[ 89 141  96 138  78 136]  Y
[114 128 140 176 115 173]  H
[136 137 111 138 178  79]  V
[178 112  94  93 158 144]  G
[169 120 100 139 116  78]  M
[177  85 126 106 116 105]  P
[ 85 148 172 112 124 159]  R
size: [169 120]	2
loc: [124]	R, 5
loc: [159]	R, 6
loc: [177]	P, 1

[149 114 135 121 134 141]  U
[116 141 122 140 126 122]  K
[ 82 152 115 135 113  98]  E
[130 124 129 124 128 129]  C
[141 121 132 125 132 137]  B
[154 106 138 113 135 143]  L
[104 143 120 135 121 113]  J
[ 97 137 121 124 116 106]  D
[108 146 120 142 123 117]  A
[125 133 126 133 128 127]  T
[141 121 132 125 124 121]  Q
[163 113 137 126 140 152]  N
loc: [117]	A, 6
size: [104 143 120 135 121]	5

[ 91 147 122 108 180 149 106 159]  F
[142 120 130 135 109 120 135 115]  X
[109 151 146 133 142 132 152 160]  W
loc: [147]	F, 2
size: [ 91 147 122 108 180 149 106 159]	8

[106 141 142 133 109 107  93 164 119 135 135 133 135 122 106 102 146 118
 156 143 115 127 156 126 137 123 132 109 135 121 149 161 123 111 103 121
 124 111 107 127 122 130 118 145 171 146 118 106] -> kino
[106 141 142 133 109 107  93 164 119 135 135 133 135 122 106 102 146 118
 156 143 115 127 156 126 137 123 132 109 135 121 149 161 123 111 111 124
 126 119 112 126 124 128 121 139 159 139 119 111] -> mir
[109 135 139 132 108  98 105 165 125 130 131 132 132 122 105 109 143 124
 141 133 122 126 160 132 134 122 130 121 125 122 137 150 126 121 109 127
 126 125 155 131 131 126 135 114  82 111 142 155] -> nev
[109 135 139 132 108  98 105 165 125 130 131 132 132 122 105 109 143 124
 141 133 122 126 160 132 126 122 130 121 125 122 137 150 126 122 109 127
 126 125 105 124 126 130 125 139 166 144 115 104] -> Ras
[109 135 139 132 108  98 105 165 125 130 131 132 132 122 105 109 143 124
 141 133 122 126 160 132 134 122 130 121 125 122 137 150 126 121 109 127
 126 125 155 131 131 126 122 142 168 144 115 104] -> mep
[146 129 119 124 151 183 132  85 118 135 134 120 125 131 151 133 115 121
 147 143 119 134  81 110 121 136 129 108 159 128 143 127 131 117 134 114
 126 104 158 136 119 122 120 129  96 113 153 158] -> Kimos
[138 133 123 125 143 171 125  97 117 137 135 122 127 130 143 128 121 121
 149 145 119 135  93 111 123 135 129 108 156 126 146 134 129 115 129 112
 127 105 149 135 119 125 120 131 109 117 147 149] -> Buba
loc: [183]	Kimos, 6
which: [106 141 142 133 109 107  93 164 119 135 135 133 135 122 106 102 146 118
 156 143 115 127 156 126 137 123 132 109 135 121 149 161 123 111 103 121
 124 111 107 127 122 130 118 145 171 146 118 106]	kino
which: [106 141 142 133 109 107  93 164 119 135 135 133 135 122 106 102 146 118
 156 143 115 127 156 126 137 123 132 109 135 121 149 161 123 111 111 124
 126 119 112 126 124 128 121 139 159 139 119 111]	mir
which: [138 133 123 125 143 171 125  97 117 137 135 122 127 130 143 128 121 121
 149 145 119 135  93 111 123 135 129 108 156 126 146 134 129 115 129 112
 127 105 149 135 119 125 120 131 109 117 147 149]	Buba

[141 148 135 116 132 141 169 107 103 167] -> Kom
[129 164 131 134 144 143 179 128 105 156] -> Fub
[141 148 135 116 132 141 169 144 103 149] -> pudi
[ 94 106 113 148 151  98 115 127 160 105] -> rik
[ 94 106 113 148 151  98 104  86 151 123] -> tibi
[ 94 106 113 148 151  98 104  86 178 112] -> topuz
[129 176  79 184 149 130 184 123 153 123] -> sobe
loc: [153]	sobe, 9
loc: [131]	Fub, 3
size: [ 94 106 113 148]	4
size: [129 176]	2
loc: [179]	Fub, 7
size: [ 94 106 113 148 151  98 104]	7

[ 99 104 100 133 123 142 102  95 134 130 119 154 124 118 131  88 165 155
 142 118 149 136 148 140 153 110 141 156 151  91  86 119 130 120 133 139
 111 156 167 117  79 140]  Suze
[ 98 110 101 126 110 129 102  93 140 125 114 152 126 128 128  84 176 149
 140 115 151 136 139 142 163 105 133 162 156  78  85 123 142 122 135 132
 111 156 165 121  76 142]  tusa
[123 124 138 135 149 164 102 130 111 149 147 122  98 124 106 130 105 102
 138 116 117 105 130 109 143 138 106 125 104 129 140 100 112 130 147 130
 156 131  91 163 156 154]  Pev
[153 138 137 121 143 106 160 160 123 119 130 105 145 114 142 151 106 135
 125 157 106 132 124 132  78 154 153  94 136 169 152 133 103 121 119 131
 125 108 124  94 140 104]  Zogu
[118 122 131 139 147 171  99 123 107 143 147 127 101 131 114 120 113 112
 145 108 144 110 134 123 161 138 104 137  98 130 132  98 121 134 142 128
 149 135 105 180 148 163]  kul
[150 139 137 121 137 106 156 155 125 119 129 108 143 119 140 148 111 132
 125 151 109 132 122 132  88 149 147 100 134 162 149 134 111 124 120 129
 126 110 123 102 139 108]  ranog
[105 114 104 124 109 120 113  99 141 122 112 148 132 126 131  93 170 149
 134 121 143 138 136 141 148 107 137 153 156  87  91 129 139 121 130 131
 108 149 164 110  80 131]  Lesek
[137 134 130 122 126 110 143 138 132 121 124 121 139 125 135 135 127 132
 124 140 119 133 124 132 109 133 139 117 138 137 134 136 105 125 123 128
 123 121 131 109 127 115]  taref
[117 123 127 138 137 161 104 119 113 137 140 132 109 135 119 118 122 118
 141 108 143 117 133 127 162 131 106 142 104 125 126 109 130 135 136 126
 140 136 116 173 139 157]  rek
[136 155 127  99 115  94 133 153 110  97 128  86 136 145 136 105 143 118
 158 128 131 115  96 168 149 166 111 122 129 138 140 101 122 128 131 102
 131 113 114 164 123 156]  vuse
size: [150 139 137 121 137 106 156 155 125 119 129 108 143 119 140 148 111 132
 125 151 109 132 122 132  88 149 147 100 134 162 149 134 111]	33
which: [117 123 127 138 137 161 104 119 113 137 140 132 109 135 119 118 122 118
 141 108 143 117 133 127 162 131 106 142 104 125 126 109 130 135 136 126
 140 136 116 173 139 157]	rek
size: [ 98 110 101 126 110 129 102  93 140 125 114 152 126 128 128  84 176 149
 140 115 151 136 139 142 163 105 133 162 156  78  85 123 142 122 135 132
 111 156 165 121  76 142]	42
which: [137 134 130 122 126 110 143 138 132 121 124 121 139 125 135 135 127 132
 124 140 119 133 124 132 109 133 139 117 138 137 134 136 105 125 123 128
 123 121 131 109 127 115]	taref
which: [153 138 137 121 143 106 160 160 123 119 130 105 145 114 142 151 106 135
 125 157 106 132 124 132  78 154 153  94 136 169 152 133 103 121 119 131
 125 108 124  94 140 104]	Zogu
which: [ 99 104 100 133 123 142 102  95 134 130 119 154 124 118 131  88 165 155
 142 118 149 136 148 140 153 110 141 156 151  91  86 119 130 120 133 139
 111 156 167 117  79 140]	Suze

[147 119 102 132 108  87]  mure
[101 107 131 136  97 148]  fum
[102 107 131 173  97 148]  gad
loc: [173]	gad, 4
loc: [101]	fum, 1
size: [101 107]	2
size: [147 119 102 132 108  87]	6
loc: [108]	mure, 5
loc: [136]	fum, 4
which: [101 107 131 136  97 148]	fum

[158 124 124  79 144 131 157] -> riv
[146  69  78 143 133 158 154] -> Moma
[ 86 112 145  70 135 106  79] -> ner
[130  92 127 143 142 129 124] -> Pana
[150  95 102 110 119 136 157] -> Soger
[112 143 158 134 106 136 106] -> Deg
[144 148 118 144 125 189 161] -> Tizur
loc: [131]	riv, 6
size: [ 86 112 145  70 135 106  79]	7
loc: [130]	Pana, 1
size: [ 86 112 145  70 135]	5
size: [144 148 118 144 125 189 161]	7
loc: [69]	Moma, 2
size: [158 124 124]	3

[130 127 144 130 139 131 108 127 144 146 122 145 132 100 128 113] -> Mazup
[121 101 119 121 138 124 110 137 141 133 155 140 111 129 136 150] -> san
[153 114 143 148 125 132 114 118 106  81 135 121 122 152 123 124] -> bis
[153 102 117 112 125 121 101  89 125 105 151 104 124 145 134 125] -> Regiz
[130 138 129 130  79 138 142 148 103 150 119 136 129 131  97 137] -> Teni
[109 126 143 147  95 118 119 137  95 135 128 127 104 148 104 166] -> silu
[115 126 133 129 101 136 129 163 104 158 115 166 123 117 110 124] -> Tunag
[136 116 128 129 155 130  88 138 144 122 151 138 110 131 141 134] -> kip
[147 123 149 133 140 139 111 100 109  98 131 136 126 138 127 103] -> pepi
size: [115 126 133 129 101 136 129 163 104 158 115 166 123 117 110 124]	16
which: [136 116 128 129 155 130  88 138 144 122 151 138 110 131 141 134]	kip
size: [153 114 143 148 125 132 114 118 106  81 135 121 122 152]	14

[127 128 124 132 135] = bovol
[173 154  95 113 117] = rudo
[133 112 127 120 117] = tubi
loc: [173]	rudo, 1
size: [127 128 124]	3
size: [173 154  95 113 117]	5
size: [173 154  95]	3
loc: [128]	bovol, 2
loc: [132]	bovol, 4
loc: [112]	tubi, 2

[138 159 134  94 125  93 144 142] -> bito
[ 94 134 135 159 102 113 131 139] -> viri
[117 142 137 126  91 111 116 139] -> bokab
[134 134 125 107 106 143 105 121] -> duba
[115  89 126 171 129 162 120 116] -> zivim
[157 110 134 123 125 137 138 133] -> mukun
[138 130 134  94 125  93 144 142] -> niva
[120 137 127 133 101 146  92 107] -> Kapa
[153 130 128  70  91 140 121 125] -> Lum
size: [117 142 137 126]	4
loc: [162]	zivim, 6
loc: [127]	Kapa, 3
size: [153]	1
loc: [89]	zivim, 2
loc: [102]	viri, 5
loc: [115]	zivim, 1

[ 97  79 185 144 104 138  76 118 165 148 117] -> fosu
[175 167 140 118 136 115 159 123 128  99 133] -> mev
[ 81  81 128 177  96 169  96 148  91 114 169] -> Pap
[136 151 130 112 136 117 132 125 136 190  86] -> gobo
[ 97  79 185 144 186 138  76 105 165 148 117] -> mov
loc: [114]	Pap, 10
loc: [190]	gobo, 10
loc: [105]	mov, 8
loc: [151]	gobo, 2
loc: [133]	mev, 11
size: [ 97  79 185 144 186 138]	6

[129 128 129 127 127 126 129 128 129 129 127 128 128 129 127 128 128 127
 128 129 128 127 129 109 121 163 133 135 188 152 127 136 161]  bamo
[131 129 129 128 125 126 126 128 128 128 134 128 129 123 123 126 126 125
 132 126 128 125 131 132 124 131 130 127 127 123 127 126 128]  fefas
[129 128 129 127 127 126 129 128 129 129 128 128 128 129 127 128 128 128
 128 127 128 127 129 128 128 127 129 164 128 128 129 128 127]  sinob
size: [131 129 129 128 125 126 126 128 128 128 134 128 129 123 123 126 126 125
 132 126 128 125 131 132 124 131 130 127 127 123 127 126 128]	33
which: [131 129 129 128 125 126 126 128 128 128 134 128 129 123 123 126 126 125
 132 126 128 125 131 132 124 131 130 127 127 123 127 126 128]	fefas
loc: [134]	fefas, 11
size: [129 128 129 127 127 126 129 128 129 129 127 128 128 129 127 128 128 127
 128 129 128 127 129 109 121 163 133 135 188 152 127 136 161]	33
loc: [164]	sinob, 28
which: [129 128 129 127 127 126 129 128 129 129 128 128 128 129 127 128 128 128
 128 127 128 127 129 128 128 127 129 164 128 128 129 128 127]	sinob
loc: [163]	bamo, 26

[174  80 169 126 125 126 186  78 127 127 127 127  78 126 127 170 125  76
 127 125 180] -> vep
[127 129 127 129 129 129 127 129 127 127 126 127 129 129 127 127 130 129
 127 130 127] -> gok
[129 127 129 128 128 128 129 127 128 128 128 128 127 128 128 129 128 127
 128 128 129] -> vuve
[132 128 132  97 187  99 133 131 162 163 168 162 131  95 164 132  86 131
 164  86 132] -> Gilem
loc: [80]	vep, 2
size: [174  80 169 126 125]	5
loc: [186]	vep, 7

[109 138 104 112  93 136 129  96] -> kare
[148 127 101 165 144 164 156 131] -> ruf
[119 151 115 142 100 116 140 136] -> vuras
[ 94 113 165 128 136 101 127 178] -> Kep
[103 133  98  98 165 118 131 162] -> gobiv
loc: [93]	kare, 5
loc: [94]	Kep, 1
size: [103 133  98  98 165 118 131 162]	8
size: [ 94 113 165 128 136 101]	6

[105 105 167 173 166  98 106 173 173 176 171 106 169 171 105 181 104 175
 181 101 179 174 170 108 174 172 167 168 109]  dariv
[87 98 93 88 94 88 83 74 74 71 77 83 91 77 97 81 81 71 81 90 83 72 91 92
 73 76 81 91 94]  Fovu
[181 165 150 154 149 177 184 177 178 181 173 184 151 173 166 160 187 181
 160 174 158 179 152 175 179 175 168 151 173]  Bimin
loc: [149]	Bimin, 5
loc: [72]	Fovu, 22

[173 149 167 137 152 105 144 128  88 168 152 105 159 131  94  82 101 135
 144 116 106 107 126 102 100] -> buri
[151 117 116 119  97 144 110 127  88 108 169 128 171 137  89 159 107 148
  94 135 152 147 130 159  87] -> vad
[ 84 157  90 101 125 144 141  94 160 110 107  97 133 157 159  98 127 133
 136 159 155  86 107  95 165] -> bap
[172 145 150 114 119 128 117 114 137  90  89 174 150 145 174 113 162 144
  90 166 162  98 110 109 137] -> Gega
[137 134 171  91  98 138 162 158 141 106 134 157  90 137  93 120 131 171
 107 117 141 166 114 131 132] -> vebil
[104 124 141 167 114 153 105 159  88 121  95 149 102 102 153 143 141 130
 119 135 122  85 159 141 121] -> Ligev
size: [137 134 171  91  98 138 162 158 141 106 134 157  90]	13
loc: [108]	vad, 10
loc: [160]	bap, 9
loc: [113]	Gega, 16
loc: [91]	vebil, 4
size: [ 84 157  90 101 125 144 141  94 160 110 107  97 133 157 159  98 127 133
 136]	19
loc: [85]	Ligev, 22

[ 74 129 130 149 160 131 145]  Katem
[132 129 131 148 160 131 144]  Fona
[112 114 118 174 131 165 150]  bolad
loc: [165]	bolad, 6
size: [ 74 129 130 149 160 131 145]	7
size: [112 114 118]	3
size: [ 74 129 130 149 160]	5

[145 159 176 168  87  88 165 102 185  90 102 189 163 104 124  93 153 116
 126 114 108 147 172  96  92 111 110 136 115 113  79 137 126 119 111 144
 113  65 160 114  93  92 124 122 143 126 157 140  94 181 134 119 145 107
 160 133 131 120  71 191]  vore
[142 138 140 127 117 133 133 102 142 113 142 133 134 140 106 114 138 143
 118 155 140 122 139 108 114 110 102 137 142 132 124 146 136 134 147 131
 108 122 142 134 139 140 121 146 136 141 134 146 128 129 132 128 116 112
 124 140 120 132 130 130]  gutak
[136 163 140  80 121 102 157 127 159  94 170 173 136 175 143  84 156 135
  82 165  99 100 111  78  88 118 130 150 132 101  75  92 136 146 174 130
 112 111 149 163  97 108  89 108 164  93 147 169 126 179 122 147 108 139
 154 169 105  86 113 148]  dop
size: [136 163 140  80 121 102 157 127 159  94 170 173 136 175 143  84 156 135
  82 165  99 100 111  78  88 118 130 150 132 101  75  92 136 146 174 130
 112 111 149 163  97 108  89 108 164  93 147 169 126 179 122 147 108 139
 154 169 105  86 113 148]	60
size: [142 138 140 127 117 133 133 102 142 113 142 133 134 140 106 114 138 143
 118 155 140 122 139 108 114 110 102 137 142 132 124 146 136 134 147 131
 108 122 142 134 139 140 121]	43
loc: [105]	dop, 57
size: [145 159 176 168  87  88 165 102 185  90 102 189 163 104 124  93 153 116
 126 114 108 147 172  96  92 111 110 136 115 113  79 137 126 119 111 144
 113  65 160 114  93  92 124 122 143 126 157 140  94 181 134 119 145 107
 160 133 131 120]	58

[112 143 112 134 121 126 138 126 136 123 147 118 135 133 129 148 109 150
 144 146 104 143 110 145 111 137 131 130 117 116 146 124 136 102 127 128
 144 129 121 144 114 128 123 132 132 144 109 118 154 102 122 120 104 122
 146 118 125 103] : Gog
[112 143 112 134 121 126 138 126 136 123 147 118 135 133 129 148 109 150
 144 146 104 143 110 145 111 137 131 130 117 116 146 124 136 102 127 128
 144 129 121 144 114 128 123 132 124 144 109 118 154 102 122 120 104 122
 146 118 125 103] : tekel
[106  97 144 118 112 125 109 112 109 148 156 127 136  95 128 168 163 103
 150 111 127 150 162 153 159 148  90 137 152 122 118 128  99 143 152 135
 174 121  86 124 121  86  89 140 113 123 107 141 143 120 134 137  88 130
 126  74 124  68] : bibi
[109 137 125 146 132 114  84 131 135 114 128 135 134 141 143 144 129 138
 134 144 123 189 136 140 151 130 153 140  84  91 126 134 136  86 130 121
 129 106 122 169 108  99 135 138 142 129 100  81 166 122 121 109  95 118
 146  95 144 129] : boni
[102 145 123 157  88 130 142 106 109 139 142 103 137 134 122 137 116 134
 145 151 121 126 118 127 106 135 142 125 120 127 133 134 111 130 136 125
 134 132 103 125 129 133 124 139 145 121 107 132 128 109 142 112 107 127
 114  96 112 112] : kabag
[113 133 127 148 130 111  82 135 132 115 122 136 134 142 142 142 131 136
 132 147 124 185 136 140 155 127 158 137  80  93 124 135 135  86 120 126
 128 109 122 169 108  98 136 135 140 126 101  83 161 124 117 106  89 120
 141  94 143 129] : med
which: [112 143 112 134 121 126 138 126 136 123 147 118 135 133 129 148 109 150
 144 146 104 143 110 145 111 137 131 130 117 116 146 124 136 102 127 128
 144 129 121 144 114 128 123 132 132 144 109 118 154 102 122 120 104 122
 146 118 125 103]	Gog
size: [112 143 112 134 121 126 138 126 136 123 147 118 135 133 129 148 109 150
 144 146 104 143 110 145 111 137 131 130 117 116 146 124 136 102 127 128
 144 129 121 144 114 128 123 132 124 144 109 118 154 102 122 120 104 122
 146 118 125 103]	58
which: [109 137 125 146 132 114  84 131 135 114 128 135 134 141 143 144 129 138
 134 144 123 189 136 140 151 130 153 140  84  91 126 134 136  86 130 121
 129 106 122 169 108  99 135 138 142 129 100  81 166 122 121 109  95 118
 146  95 144 129]	boni
which: [102 145 123 157  88 130 142 106 109 139 142 103 137 134 122 137 116 134
 145 151 121 126 118 127 106 135 142 125 120 127 133 134 111 130 136 125
 134 132 103 125 129 133 124 139 145 121 107 132 128 109 142 112 107 127
 114  96 112 112]	kabag
loc: [159]	bibi, 25
size: [113 133 127 148 130 111  82 135 132 115 122 136 134 142 142 142 131 136
 132 147 124 185 136 140 155 127 158 137  80  93 124 135 135  86 120 126
 128 109 122 169 108  98 136 135 140 126 101  83 161 124 117 106  89 120
 141  94 143 129]	58
size: [106  97 144 118 112 125 109 112 109 148 156 127 136  95 128 168 163 103
 150 111 127 150 162 153 159 148  90 137 152 122 118 128  99 143 152 135
 174 121  86 124 121  86  89 140 113 123 107 141 143 120 134 137  88 130
 126  74 124  68]	58

[ 89 147 129 150 177 116 127 104 107 128 147  90 141 136 118 129 139 142
 137 124 139 104 109 150 101 134  82 169 146 130  67 124  96 128 172 157
 159 115 128 104 140 140 158 110 126 113 152 134 133 128 148 138 128 152
 150 114  96 144 107 180  88 116 120] -> vobu
[132 115 146 132  99 131 143 127 179 104 132 142 131 147 158 110 111 130
 111  99 121 122 109 129 141 135 103  83 129 104 170 142 146 123 111 113
 122  93 126 143 111 137  93 112 126 110 117 115 122 131 141 129 102 116
 109 147 146  96 173 117 142 105 118] -> Rog
[143 111 134 131 133 120 145 157 104 139 115 129 125 131 143 144 129 129
 150 127 149 103 119 116 140 124 151 162 127 134 107 123 115 122 165 122
 132 110 136 124 161 101 139 112 134 139 165 120 127 129 110 127 145 136
 117  92 120 109 100 119 102 128 128] -> Dus
[101 171 106 118 143 141 132 100 135 126 131 107 147 135 108 111 121 140
 152 145 123 122 105 164 115 129 137 144 127 108 113 122 117 140 149 151
 134 160 138 133 123 116 129 132 112 151 102 157 112 115 123 145 119 153
 113 115 115 147 121 154 100 135 143] -> palap
which: [132 115 146 132  99 131 143 127 179 104 132 142 131 147 158 110 111 130
 111  99 121 122 109 129 141 135 103  83 129 104 170 142 146 123 111 113
 122  93 126 143 111 137  93 112 126 110 117 115 122 131 141 129 102 116
 109 147 146  96 173 117 142 105 118]	Rog
size: [101 171 106 118 143 141 132 100 135 126 131 107 147]	13
loc: [160]	palap, 38
size: [132 115 146 132  99 131 143 127 179 104 132 142 131 147 158 110 111 130
 111  99 121 122 109 129 141 135 103  83 129 104 170 142 146 123 111 113
 122  93 126 143 111 137  93 112 126 110 117 115 122 131 141 129 102 116
 109 147 146  96 173 117 142 105 118]	63
size: [143 111 134 131 133 120 145 157 104 139 115 129 125 131 143 144 129 129
 150 127 149 103 119 116 140 124 151 162 127 134 107 123 115 122 165 122
 132 110 136 124 161 101 139 112 134 139]	46

[145 152 109  98 110 131  92 114 138 118 131 147 151  84 115 105 138 162
 139 114 111 145 149 138 146] -> rofa
[123 124 169 150 112 134 123 121 147 107 156 126 146 107 125 105  97 126
 143 151 141 140 162 105  94] -> lig
[108  93 156 150 168 143 154 171 136 152 138  89  89 120 106 121 128  90
 108 140 144 123  88 111  70] -> fopet
size: [108  93 156 150 168 143 154 171 136 152 138  89  89 120 106 121 128  90
 108 140 144]	21
size: [145 152 109  98 110 131  92 114 138 118 131 147 151  84 115 105 138 162
 139 114 111 145 149]	23

[165 160  90 141 165  90 125  91]  vume
[157 164  92  91 157  92 173  92]  Gilod
[156  97  98 171 156  98  89  98]  Kelol
[ 95 133 166 109  95 166 136 166]  rure
[129 172 127  78 128 127 180 127]  vule
[103  89 164 177 103 164  80 164]  pupar
[147 165 100  80 147  99 175 100]  kevet
[161 147  89 112 161  89 153  89]  Fufi
[ 99 160 163  85  98 174 167 163]  ganez
loc: [173]	Gilod, 7
loc: [153]	Fufi, 7
size: [165 160  90 141]	4
size: [157 164  92  91 157  92]	6
loc: [172]	vule, 2
loc: [171]	Kelol, 4
loc: [112]	Fufi, 4

[137 115 128 117 128 142 112 130 126 121]  Boguv
[116 133 143 124 114 118 112 131 155 117]  Nomel
[135 120 133 129 128 132 117 132 125 140]  pali
[130 175 144 107  94 132 145 165 154 133]  Ronaz
[121 128 126 122 122 128 133 129 130 120]  zodut
[138 116 132 130 121 136 133 131 125 132]  Mapes
[117 115 155 136  96 108 118 126 157 119]  dek
[136 114 113 115 144 140 118 125 103 127]  megu
[116 108 117 151 137 128 140 111 115 121]  tuk
[138 120 107 125 164 150 135 121  96 135]  Noru
[126 107 143 115  91 113  90 131 154 116]  kave
size: [130 175 144 107  94]	5
which: [136 114 113 115 144 140 118 125 103 127]	megu
size: [116 108]	2

[135  92 130  79 153 124 145] : liboz
[ 87 138 134 110 126 132 140] : Zim
[ 78  89 108 128 128  96 121] : vaz
[165 142 136  91 140 145 126] : zin
[120 124 111 162 118 109  97] : Naz
[161 143  77 160 137  86  71] : fumel
[150 121 148  71 169  97 145] : ripaf
[120 149 148  95 142 136 154] : Ledas
loc: [149]	Ledas, 2
which: [135  92 130  79 153 124 145]	liboz
size: [ 78  89 108 128 128]	5
size: [165 142 136]	3
loc: [78]	vaz, 1

